(in the rows, 128 means zero)
which system made each run
J447, trace 1 (11 x 18)
[[125 103 176 128 116 129 143 142 190 134 180 129 118 141 139 120 112 127]
 [100 134 109 125 128 103 105  99  94  97  82 117 153 172 130 146 125 142]
 [144 154 127 148 114 171 129 149 132 154 140 135 103  93 136  96 146  86]
 [135  80 149  98 109 104 150 113 154 103 144 135 160 134  97 125 105 146]
 [116 142  94 149 127 117 107 120  55 148 122 113 117 143 149 153 128 133]
 [143 156 152 116 139 152 130 136 180 156 134 152 125  66 121 102 126 122]
 [124  80 128 118 137  98 163 145 113  92 121 110 150 157 104 158 145 145]
 [120 186 123 157 121 137 118 111 104 160 157 123  84 143 164 130 109 126]
 [121 118 138 109 160 138 107 119 189 111 105 148 166  85 107 101 139 119]
 [143  94 128 125  93 118 171 170  79 106 136 107 123 178 143 158 151 121]
 [118 181 132 154 121 132 108  74 141 153 152 138  95 118 129  87  66 142]]
J489, trace 2 (11 x 18)
[[202 147 108  76 129 151 134 101 107 114 191 111 137 160 127 119 129  78]
 [102  55 102  95  84  95  83 120 121 102 116 145 124 137 160 124 120 125]
 [115 138 168 164 105 139 126 154  81 168  85 124 135  75 110 131 101 127]
 [176 142 121  94 146 160 181 119 146 154 155 125  85  94 104 138 143 120]
 [113  81 118 111 152  92 112 149 133 129 157 108 122 165 153 163 147 145]
 [113 169 137 143 130 117  94 124 116 156  87 115 155 130 118 100 110 174]
 [121 149 138 125 130 159 159 117 180 125 115 141  99 125 100 129 163  92]
 [127 117 138 136 112  96 145 148 105 107 178 125 137 184 127 154 127 118]
 [128 145  95 136 115 127  84  87 105 146 135 140 159 109 129  89 113 147]
 [120 113 142 108 114 149 149 145 148 113  91 153 137  95 136 152 164  95]
 [139 122 141 153 108 105 176 161 104 120 167 127 107 137 129 130  99 155]]
J406, trace 3 (11 x 18)
[[130 169 152  95 161  91 123 124 170 125 176 148  73 130 131 141  77 126]
 [126 141 102 115 155 139 106 132 149 145  76  91 133 156  76  93 175 130]
 [117 136 191 133  70 137 151 142 130 108 115 121 132 183 152 139 109 105]
 [110 141  83 141 106 100  99  83 115 121 167 163  94 129 104 105 106 110]
 [145 107 114 109 111 155 100 149 107 176 123 110 167 131 133 128 187 116]
 [132 111 151 129  76 108 179 145 109 118 131 150 119 113 149 141  93 169]
 [102 140 102 173 170 115 117 118 125 154 157 144 105  86 103 140 138 123]
 [166 153 137  84 145 153 146 140 137 151 122 114 166 133 143 150 171 142]
 [103 115 135 151 121 102 163 141 150  76 114 133 106 144 143 114 103 164]
 [103 167 132 166 167 126  83 108 129 144 148 132 145 117 109 121 118  96]
 [169 136 111  83 110 164 142 102 122 118 105 117 149 141 147 119 152 127]]
J580, trace 4 (11 x 18)
[[123 187 134 152  99 130 182 188 175 141 114 181 124  98 112 108 183 174]
 [128 200 142 190  99 111 158 123 102 150 202 152 165 151 121 133 122 156]
 [110 152  88 150 141 147  85  63 151 144 147 163 202 101 131 115 171 129]
 [137 117 130 140  97 126 154 181 148  67 122 181 191  94 158  92 153 143]
 [139 144 138 181 134 113 132 101  85  94 173 127 155 122 160  99  44 155]
 [115  97 114 131 207 151  98  60 163 102 137 123 163  92 132 134 129  90]
 [162 101 124  80 132 121 155 178 135  39 103 136 138 141 165 119 137 115]
 [116 126 154 146 140 103 105 109 110 113 144  79  94 177 161 108  37 147]
 [ 99 103 148 111 186 154 104  74 157 127  86  98 130 122  83 160 132  63]
 [166 113 113  72  79 136 160 186 116  80 105 128  77 161 144 118 158  87]
 [ 98 102 160 147  99  90  97 126 102 177 158  86  88 176 128 130  60 158]]
J553, trace 5 (11 x 18)
[[142 148  77 108 182 153 131 133 153 152 157 128  68 122 153 157 200  91]
 [119  73 116  94 100  89 104 153 165 127 128 114 131 181 136  95 143 178]
 [ 86 154 178 168 117 133 124 125 102 149  76  90 125 165 111 148 105 121]
 [152 181 131 103 111 158 133 110 161 154 162 158 128 116 101 124 158  82]
 [119  66  88 133  83 103 133 115 102 110 154 140 138 150 118 133 151 129]
 [123 134 160 137 117 121 106 134  83 178 131 113 135 109 161 153  88 144]
 [142 166 131 137 139 135 151 137 149 141 122 161 146  65  80 103 137 143]
 [124  97 117 129 125 119 186 128 122  92 147 131 112 145 145 173 152 127]
 [123 149 128 136 149 119  96 101 135 153 156 110 122 136 173 117  92 165]
 [121 148 128 150 140 142 125 154 142 111  85 140 177 103 108  94 160 133]
 [147 121 150 100  97 128 178 128 123  84 143 125 107 169 144 153 113 103]]
J580, trace 6 (11 x 18)
[[112  92 146 107 116 103 153 106 104 112 115 146  91  93  99 182  80 105]
 [153 121  86 117 171 133 113 162  87 156 139  94  79 122 129 129 152 107]
 [145 106 161  77 122 127 147 133 172 169 133 104 115 141 121 139 128 164]
 [ 95 170 125 139 130 107 147 131 105 135  87 142  99 127 115 175 139 143]
 [146 171 132 138 130 147 118 155 149 171 168 116 106 140 113  98 152 102]
 [114 116 135 124  81 118 155 102 142 139 132 143 162 154 102 146 154 157]
 [114 164 113 158 111 130 109 143  88 140 114 155 136  94 153 133 139 125]
 [146 120 140 141 126 132 129 136 161 140 174 139 144  98  96  79 115 131]
 [125 116 117 139 130 126 170 100 100 105 123 137 162 121 142 168 141 150]
 [140 155 112 122 154 125  90 139 131 128 149 146 119  98 172 107 116 121]
 [122 102 147 135 153 117 149 123 168 103 130 110 156 142  95 110 119 149]]
J553, trace 7 (11 x 18)
[[132  79 149  90  56 123 102 167 133 132  96 125  88 130 119  75  95 109]
 [101 121 174 149 149 107 120 137 103 150 138 107 112 131  46 166  98  71]
 [162 143  83  69 139 152 125  98 117 191 135 126  99 102 112 163 179 117]
 [ 92  71 115 137  76  90 130 170 157 145 135 157  92 119 123 119 150 164]
 [105 157 177 151 141 105 140 143  97 172 128  93 148 165 109 187 120 156]
 [140 185 113 126 109 173 154  79 167 173 126 149 126 102 120 110 161 151]
 [ 90  92 118 158  81  93 146 152 136  87 156 176 152 149 143 146 165 128]
 [151 161 150 136 123 131 125 103  69 160 151  88 162 160 162 139  83 159]
 [128 149 128 158 126 164 132 103 163 127 110 168 161  46 115  77 128 128]
 [135 109 125 115 122  90 169 165  95  52 148 160 140 141 142 177 139 108]
 [161 134 127 136 160 149 121  82 114 157 167  72 102 130 163  94  61 162]]
J45, trace 8 (11 x 18)
[[160 172 140 114  87 115 167 145  91  50 126 145 163 175 150 129 113 122]
 [119 114 100 185 125 170 107  60 145 146 173 107 109 125 122  60 107 103]
 [108 107 132 101 136 113  92 134 104 140 112 144 215 124 142 203 186 112]
 [187 121 103 118 116 145 164 179  97  73 123 135  97  89 153  69 109 119]
 [ 89  98 162 189 173 125 103  90 134 171 150  97 150  92  83 126  75 137]
 [144 158 102  67 182 122 141 134 111 108 103 132 124 132 161 214 185 115]
 [149 113 159 137 113 140 144 191 198 106 155 131  84 110 130  35  95 127]
 [ 72 123 160 147 150  93  89  69  93 150 100  78 160 176 105 175  80 145]
 [169 180  96  69 123 176 156 126 138 124 124 159  70 115 169 157 187  68]
 [113  54 173 142  81  97 113 168 183 116 157 136 157 132  67  56  93 136]
 [113 134  98 127 135 113 115  73  21 157  97  78 112 171 161 202 107 155]]
J480, trace 9 (11 x 18)
[[126 110  54 122 175 108  64 133  84 120 110  86  66 157 120  96 125 100]
 [155 138 169  80 145 181 116 111 150 178 104 113  95  65 120 133 100  78]
 [110 112 139  80 105  85 154 130 115 110 103 124  67 174  79 186 118 109]
 [131 162 104 140 142 127  84 135 109 202 190 114  86 140 113 135 150  91]
 [126 172 142  81 109 134 131 104 153 179  75 148 140 102 105 151 144 168]
 [100 124 134 166  77 117 180 173 114 138 130 136  74 153 114 158 160 128]
 [125 174 138 161  99 126 103  93 126 172 190 151 171 134 109 110 117 129]
 [123 140  95 119 116 134 155 123 122 125  73 151 180 115 136 151 194 178]
 [130 105 155 172  75 121 163 187 120 127 173 149 109 111 159 111 113 139]
 [110 138 122 168 146 115 109  60 121 114 147 131 200 121  95 107  92 151]
 [161 131 103 111 161 156 168 153 119  95 108 127 156 108 176 148 185 137]]
J489, trace 10 (11 x 18)
[[178 117 156 152 154 169 182 154 112 114 163  90 150 116 118 108 119 110]
 [136 109 107  96 145 119 124  62 129 106 147 118 110 136 177 139  86 150]
 [105 123 135 131 162 117  78 167 123 111  87 128 119  96 140 118 114  97]
 [164 125 166 118 116 159 178 135 132 128 114  83 114 143  98 101 101 125]
 [114 116 116 115 139 122 118  79 128 139 162 119  75 149 137 160 108 102]
 [138 132 127  99 140 110  79 167  93 138 110 120 152 128 115 129 136 104]
 [139 111 134 112  79 147 157 123 144 148 107 112 105 139 107 102 134 147]
 [ 94 127 145 140 128 109 128 115 125 157 155 139 102 127 120 184 128 109]
 [159 158 102 109 143 116 114 158  97 145 133 127 157 123 107 121 155 139]
 [119 102 126 122  94 140 143 119 176 137 128 130 123 143 138 113 156 151]
 [ 86 147 152 164 129 100 134 131 113 131 130 147 139 125 122 173 119 132]]
J406, trace 11 (11 x 18)
[[127 106 170  80  79 123 152 127 154 143  80 138  93  99  49 123  93 119]
 [115 129 135 133 120 118 151 159  87 146 137 104  55 171  88 182 143  69]
 [143 145 136  81  85 122 129 117 176 190 181 130  85 166 112 124 135 141]
 [ 79 126 118 126  84  91 120 159 122 148  71 146 128 149  97 152 179 157]
 [129 190 142 177  82 134 157 155 102 160 167 138 103 149 146 127 133 133]
 [106 137  89 138 104 121 137  80 162 143 153 172 155 125 111 131 177 161]
 [118 140 112 140 127 107 113 174  85 124 117 141 174 142 181 161 171 153]
 [136 156 125 180 121 139 155 112 138 130 162 142 134  97 154  78  95 184]
 [ 97 123 112 148 173 134 116  97 134 109 109 153 191  89 121 160 166 118]
 [179 146 125 109 151 137 144 154  99  91 146 108 139 137 192 122 111 134]
 [105  91 134 160 153 128 121  94 180 104 134 123 137  98 112  78  86 147]]
J45, trace 12 (11 x 18)
[[156 170  91 132 143 142 150 123 170 192 204 100  50 174  80  90 166 133]
 [ 90 110 158 103  71 103 131 116 184 149 103 146 185 165 160 149 160 212]
 [105 188  95 170  69 111 133 143  70  89 108 168  88 147 147 110 123 116]
 [156 153 139 160 107 171 141  85 134 179 185 115 183 129  67  95 142 113]
 [111  71  85 116 115 108 141 101 114  83 119 151 180 138 169 169 176 161]
 [146 154 105 180 124 128 107 184  86 135 160 152 112  73 163  77 114 122]
 [133 139 145 146 183 143 133  91 127 140 105  97 207 101  72 125 122 151]
 [124 108 115 130 164 135 174 140 134  71 131 131 101 129 187 179 152 111]
 [138 146 147 138 153 113  73 158 157 130 175 132 130 113 138  64  82 116]
 [109 122 139 115 163 148 114  98 117 132  54  69 161 160 114 154 142 126]
 [142 125 156 104 105 150 166 147 145  93 147 159  80 104 168 146 115  67]]
J447, trace 13 (11 x 18)
[[133 120  92 144 118 112 147 180  71 184 136 104 147 155  77 163 218 152]
 [111 186 157 163 104 140 158  95 181 205 181 147 127 123 139 129 129 192]
 [ 83 137  98 155 167  93 110 124 140  98  96 162 222 126 103 149 191 159]
 [169 171 132 170  93 163 175 176 108 137 188 127 144 159 184 114 174 131]
 [110 137 130 168 131 122 134  52 172  80 139 154 177 106 133  75  72 180]
 [142 117  96 140 151 129 110 154  47  83 119 142 191 100 161 160 161  80]
 [197 149 137 106 106 153 172 145 150 123 187 139  82  94 178  70  77 150]
 [ 90  74 131 146 195  88 113  90 106  71  91 110 160  95 102 149  63 140]
 [177 178 120  87 150 158 130 168  75 140 136 122  73 117 181 173 151  58]
 [128  87 151 108 148 119 142 127 230 108 144 119  63 115 108  61  72 160]
 [ 79  97 150 130 152 102  98 121  56 103  74  82 149 183 119 212 121  80]]
J480, trace 14 (11 x 18)
[[141 136 162 105  98 131 153 125 112 151 104  82 141 191  91 141 127 143]
 [111 148  82 142  97 136 118  96 125 145 158 158  81 131 160 136 156 108]
 [119 146 161 122 110 115 109 162 127 149 101 160 182  92  86 128 138 127]
 [148 112 111 144  95 138 182 121  86 142 138  98 111 153 123 132 132 162]
 [103 145 126 150 127 117 111  98 146 129 172 186 140  84 147 143 119 116]
 [141 137 133 126 149 110 148 171 113 118  98 120 183 129 100 127 151 167]
 [139 105 125 154 110 151 160 118 140 138 175 111  91 131 171 107 115 144]
 [ 88 142 146 142 151 107  95 100 150  92 110 160 178 115 121 136 109 117]
 [176 124 112 118 141 150 159 174 104 111 120  88 130 150 132 105 157 129]
 [114  86 142 123 102 131 110  90 165 131 162 138 105 111 156 110  82 119]
 [102 144 128 136 173 107 106 129  87  94  74 120 163 132 103 156 128 110]]

runs to name
trace 15 (2 x 18)
[[115 142 172 138 205 151 116 122 138 132  64  75 181 112 184 144 110 177]
 [138 200 123 108 129 139 161 139 192  55  93 172  97 128 125  80 133 114]]
 => J553
trace 16 (2 x 18)
[[ 79  38  81 140 159  94  78 139 137  98 134 122  62 120 192 126 123 120]
 [168 104 200  75 181 123 130 175 101 127  88  64 167 124  86 151  84 116]]
 => J580
trace 17 (2 x 18)
[[131 155 176  84 146 103  98 144  90 107  70  93 141 162 131 138  67 127]
 [135 126 107 126 112 158 126 112 154 138 110 108  44 134  83  63 116  91]]
 => J489
trace 18 (2 x 18)
[[ 88 119 139 186 164 113  78 121 156 143 163 108 101 132  64  77  83  91]
 [147 106 146  55 117 159 115 107 120 148  97 100 177 164 152 193 179  94]]
 => J447
trace 19 (2 x 18)
[[129 121 158 132 120 125 159 132 143 140 127 136  83  81 106 113  76 148]
 [132 116 122 135 191 144 132 118 115 147 140  89 116 121 118 160 143 106]]
 => J489
trace 20 (2 x 18)
[[124 142 185 192  55 129 167  91 109 118 207 123 187 193 106 129  83 121]
 [130 137  20 117 123 141  84  31 103 124 151 151 149 138 171 125 175 125]]
 => J45
trace 21 (2 x 18)
[[129 111 120  88 133 133 143  91 151 164 140 105  90 157 126 173 153 135]
 [119 130 133  99  81  96 121 169 151 131 126 173 101 121 144 122 133 142]]
 => J45
trace 22 (2 x 18)
[[138  87 106 121 219 112 134 118 188  78 196 146 184 102 133 144 165 129]
 [164 159 116  92 158 120 141 141 102  55  86 115 183 159 211 132 125 175]]
 => J580
trace 23 (2 x 18)
[[106 147 151 143 147  93  92 158 124  83 149 149 148 147 114 131 112  66]
 [168 137  98 110 120 156 114  69 104 147 140  78 131 162 127  86 109 134]]
 => J406
trace 24 (2 x 18)
[[112 129 170 108  94  69 140 172 145 131 186 152 100 172 141 166 104 141]
 [107 175  86 151 141 114  99 106 124 189 113 125 105 126  87 107 146 173]]
 => J406
trace 25 (2 x 18)
[[154  82  86  67 171 142 123 124 201  82 120 140 118  97 138  90 163 119]
 [ 93  87 132 125 137  81 114 169 101  75  95  91  75 196 151 143  98 122]]
 => J553
trace 26 (2 x 18)
[[ 81 135 118 190  78 138 114 139 134 135  93 157 158 121 117  88 165 130]
 [152 144 179 107  81 118 161 150  96 120 168 139 169 159 132 176 122 101]]
 => J553
trace 27 (2 x 18)
[[ 89  78 101 153  85 107 133 120 116 122 137 153  87 117 102 134 135 106]
 [147 149 153 101 107 109  86 141 103 176 156 124 162 141 113 130 112 123]]
 => J447
trace 28 (2 x 18)
[[ 96  75 183 112 105  72 156 124 197  86 162 161 150 147  79 147  90 147]
 [117 149  87 180 193 124  92 130  72 136 148  63 157 196 160 138 163 138]]
 => J480
